Here are some numbered points:
[ 20  60  61  39  10  60  54 -33  -3 -32  16 -43 -45  11 -27 -60  -5 113   8  37 -56  55  58  38  23  29   9 -22 -50  38  -1 -25 -44] 0
[ 64  30  45  33  82  61   3   6 -81  -1  35 -10 -43 -17 -27 -29 -37 -11  -8 -41  31 -12  11  -9   2 -74 -32  55  74  11   0 -14   4] 1
[  1 -16 -23 -29  14 -39  13 103 102  34 -32  91 -30 -23 -21 -11 -37  27  45  48  47  -3 -23  27 -50  51 -16 -49 -77 -15  -8 -44 -23] 2
[ 26  49  57  78  29  48 -83 -42 -18 -30 -35 -11 -25 -46 -22 -33 -32  -7 -38 -59 -10 -36 -59 -18   5  45 -30  25  -4 -56  -7   2   6] 3
[ 73  19  54  89  -9  62  37 -29   1 -38 -61  33 -41 -40 -22 -34 -42 -10  -4  17  26  61  65  67  -6 -20  30  -1 -33  57 -54 -35 -44] 4
[ 99  54  64  28  70  34   7 -44   1 -18  70 -40 -46 -32 -38 -25 -19  -8 -13  61  65  48  35  34  30 -13  10   9  31  59   1 -20 -18] 5
[-37 -13 -32 -22 -46 -33   5  -3 -24  46  12 -52  58  85  55  63  62 -78 -30   4  19 -33 -44 -57 -27  23 -26 -11  21 -25  29  54  19] 6
[-20  75 -32 -16 -13 -22 -34 -45  41  17 -51 -13  65  52  74  56  47 -13 -32 -33 -14   0 -16  34 -68 -20 -33  -6  28 -17  74  44  34] 7
[ 67 -42  60  57  14  57 -31 -38 -44 -37 -26  17 -20 -14 -41 -56   2  42  26  82  25  36  56  -1  -7 -25  11 -24 -68   0 -21 -25 -18] 8
[-48  33 -13 -13  82   7   8  -5 -13 -40  11  20 -20  32 -62 -37 -44   2   4   1  22 -14  -1  -9 123   8  95  90  -7  20  -7 -25 -36] 9
[-34  13 -31 -10  21 -28  11  53   1  -8  31 -25 -21 -21 -24 -73   1 -62 -54   2  -3 -13 -38  12  13  55  29  50  78 -13  37 -31  -1] 10
[ 23  18  14  28  34  20  30 -42 -14 -32 -10   0 -31 -12 -29 -30 -47 -63 -60 -44  29 -17  21 -46  -3 -34  12  55  64  16   6 -10  -8] 11
[-27  37 -26 -33 -24 -36  65 -30   9  58  38  11  52  -2  48  89  17  40  69  36 -22  53  21  56 -24  11 -20  -3 -31 -63 -76 -28 -19] 12
[ 70  21  75  57   4  46  41 -36  -4 -49  72  44 -51 -42 -32 -41 -39  34  11  45 -38  44  55   9   6 -70   0  13 -39 -34  18 -43 -30] 13
[  2 -13 -40 -30  16 -18  -6  39  41 -41  73 -29  -8 -38 -52 -38  34 -14 -39 -74  49 -48 -17 -31  -4  -8  13  27  49  39 -27  -4  18] 14
[-34 -57 -21   6 -46 -16   6 -20  10  76 -13 -31  49  48  72  27  44 -66  -6  -6  18 -53 -29  30   0  14 -11  30  11  85  32   0 -12] 15
[ -2 -57  -3  -9  -2  13 -26  21   0 -59  50 -39 -41 -52 -47 -40 -33 -44 -23 -18  63   8  -6 -24  13  35  21  95  31 -39 -13 -27 -23] 16
[-32 -17 -16 -64 -34 -17  -8 -22   2 -45 -64 -70  49  22  73  86  92 -33  10 -47 -85 -36 -67 -34 -34  27 -69 -26 -44   1   6  34  80] 17
[ -33 -101    8   15  -20    6   49  -24  -42  -32   21   23  -28  -10  -14  -37  -16   -4    5   -4   27   51   31  -46   77  -40   53   30  -16  -35   -2  -48  -22] 18
[-14 -28 -22 -34   3 -38  22 106  42  -3   8  29 -37 -35 -30  -9  -1 -32 -28  14 -16 -37  61  57  30 -71  39  54  14  43  53   1 -19] 19
[-42  -1 -26 -41 -93 -23  11  17  19 101  22   8  34   0  33  26  29  40  52  65   4  31  31  14  -8  15   5 -37 -60 -55 -38 -27 -11] 20
[-29 -42 -30 -25  35 -34   8  18  70  23   4 -17  35  -5  15  27 -14  54  81  49  46  17  -7  -3 -59  -2 -52 -24   2  10  -9 -43 -40] 21
[-50  -5 -26  -8 -22 -17  -4  88  62  35  -2   8 -22 -19 -18 -19 -15  93  81  34  15 -30 -19   9  -8 104  -9 -24   4 -41 -36 -26 -19] 22
[ 17  45 -39 -60 -20 -21 -22  17   1  44  62  -4  57  58  71  58  14  26 -18  22   1   9  54  51  30  55  59  27  27  67   8 -29 -57] 23
[-41  27 -34 -28 -76 -39  32  74  78  39  39 -49 -10  19  -1  -8  -3  58  93  42 -15  -1  81 -33 -12  15 -17 -46 -25 -49 -26 -34 -37] 24
[-11  62 -37 -43  38 -44  12  -4   3   6  31  54  54  39  58  46  78 -31 -46 -52 -69  -7   1  15  -4 -18 -11  14  17  -9  76  13  13] 25
[ 72  26  75  22  70  46  38 -38  -8 -14 -53  14 -18 -37 -26 -37 -11  55  31  83  -3  55  46  -2  31  40  13 -30 -20 -58 -26  -8 -41] 26
[-16  92 -23   0 -31 -37 -32  88  59 -40  37 -41 -21   6  -7 -40 -11 -13  -4 -43  15   2  -7 -58  37   4  21  56  68 -25 -19  13 -30] 27
[  3 -33 -29 -45   7 -36 -13  -3   0  38  12  58  52  -7  49  38  56 -26  -6 -26   9 -24 -36  -6 -27 -38 -37 -43 -31 -46  37  62  82] 28
[ 47  42  52  70  42  61  -2  -3  -8 -13 -12 -27 -36  -2 -41 -42 -38 -16  43  20  82   9  12 -15  15  61   9 -24 -22  14 -43 -25 -22] 29
[-19 -25 -26 -19  20 -33 -39  31  35  89 -48  17  55  55  20  26 -15 -23 -37 -36 -53 -39 -29  62 -90  -7  -3   2 110  81 110  -5 -22] 30
[-15  14 -30 -22  -1   2 -58  50  27 -28  -6  61 -21 -65 -27 -18 -22  -1   0 -41  12 -31 -53  44  15  33  47  75  56 -24 -23 -64 -27] 31
[ 51 -51  27  54  22  57  90 -26 -66 -36  42  36 -23  -5 -15 -48 -58  31  72  92  12  33  15 -16 -71  68  13 -46 -47  18 -45 -20 -19] 32
New points follow, each followed by the numbers of its three nearest points above, nearest first.
[-13   7 -21 -30 -61 -25 -15  60  83  28  27  45   5 -15  22 -19 -11 -24 -13 -13 -43 -69 -85  18 -28  10  -6 -28 -49  76  24  92  91] 28 15 14
[ 19 -21 -22   8 -10 -21 -35 -47 -29  37 -14   7  69  41  58  72  79 -22  -8 -49  16   1 -10 -41  52  -6  45 105  20  29 -20 -22 -35] 15 23 6
[-57   8 -32 -58  12 -29 -46 -20  -4   3 -37 -10  53  18  27  73  52 -18 -45 -50   2 -13 -28   6 -17  40 -38 -55 -17 -69   8  90  63] 28 7 6
[-43 -63 -32 -48 -85 -59 -20  13  18  40  -1  59  33  24  32  20  49 -26 -25   9   2 -20 -30 -12  18 -31  74  33  42  45  -3   6 -14] 15 6 19
[-43  -6 -26 -40 -22 -25  56  11  16  33  11 -20  46  23   0  14   8   1 -55 -59  53 -53  12 -18  37  46   1  12  66 -12 -28 -22  -1] 14 10 15
[  1  41  20  38  -2  41  36 -16  14 -18 -31  66 -33 -61 -39 -23 -39 -29 -35   1 -89 -23 -30  25   4 -32  -5  29  41  44 -12 -17 -31] 11 31 4
[-43   5 -44 -29 -42 -27  26 -20  11  11 -19 117  68  48  32  49  46 -39   8 -64  24 -32 -54 -29 -64  -5  13 -31   6 -11   6  86  86] 28 6 7
[ 14  12  42  20  22  57  -5 -47 -23 -17   4  39 -31 -23 -17 -56 -46  14   9  40 -39  82  69 -66 -29  10 -24 -41  -4  62  -6 -30 -13] 8 13 0
[-25 -40 -27 -12 -44 -10 -31  73  46 -16 -30  65 -24 -33 -40  -3 -22  35 -41  -8 -10 -43 -21 -42 -41 -20 -19 -21   9   4  77  54  64] 28 19 14
[-47 -26 -42 -40 -34 -44  39  16 -24  -1   8  32  62  29  82  63  60 -35  -3 -59  19 -64  11 -65 -49 -34 -80 -39 -55  27  27  57  49] 28 6 17
[-14  11  18  24  34  31 110 -10 -26 -22 -65 -52 -52 -70 -58 -62  -2  59  40  81 -46  35  60  36 -10  16 -36   6 -25  28  17 -21 -45] 0 26 8
[-14  -7 -42 -30 -21 -13  62  49  58   5 -31  -1 -22 -16 -40  16 -66   7  13   7 -38  56  82  76  64   5  40  16 -29  52 -57  -9 -34] 19 4 24
[ 31   8  63  70  19  65  45  25 -16 -39  91  24 -25 -75 -25  -5 -47  71   2  29  47  81  51  87  -8 -14  27   1 -27 -23  -3 -29 -10] 13 4 5
[-53 -44 -37 -33 -86 -32 -21  54  69  54 -15  55  -3  30  11  21  27  -6 -60 -38 -23  -8 -49 -12 -68  53 -31 -33 -27 -64  25  80  73] 28 6 7
[-22 -18 -50  -9 -32 -38  30  -3 -34  48 -83 -48  51  48  39  20  63   4 -39 -44  14 -19 -49  19 -12 -68  43  56  28  70  24 -14 -14] 15 7 6
[ 48  21  88  26   3  47 -30 -34 -65 -18   4 -20 -45 -22 -21 -44 -31 -33  52  12 -23  52   4  20 -23  78 -34 -29   4 -45  -6 -15  -6] 29 26 3
[-45 -28 -26 -43   1 -49   2  40  54 -69  35  22 -19  -7 -32 -27  -8  -9 -23 -35 -11 -55 -45 -21 -40 -98 -42 -14   3  10  45  47  45] 14 28 19
[ 40  65  19  57  64  38  23 -26 -68 -61  97  64 -34 -72 -24 -18 -37  31  52  44 -17  84  38 112  50 -62  38 -14 -49   6 -45 -55 -44] 13 4 5
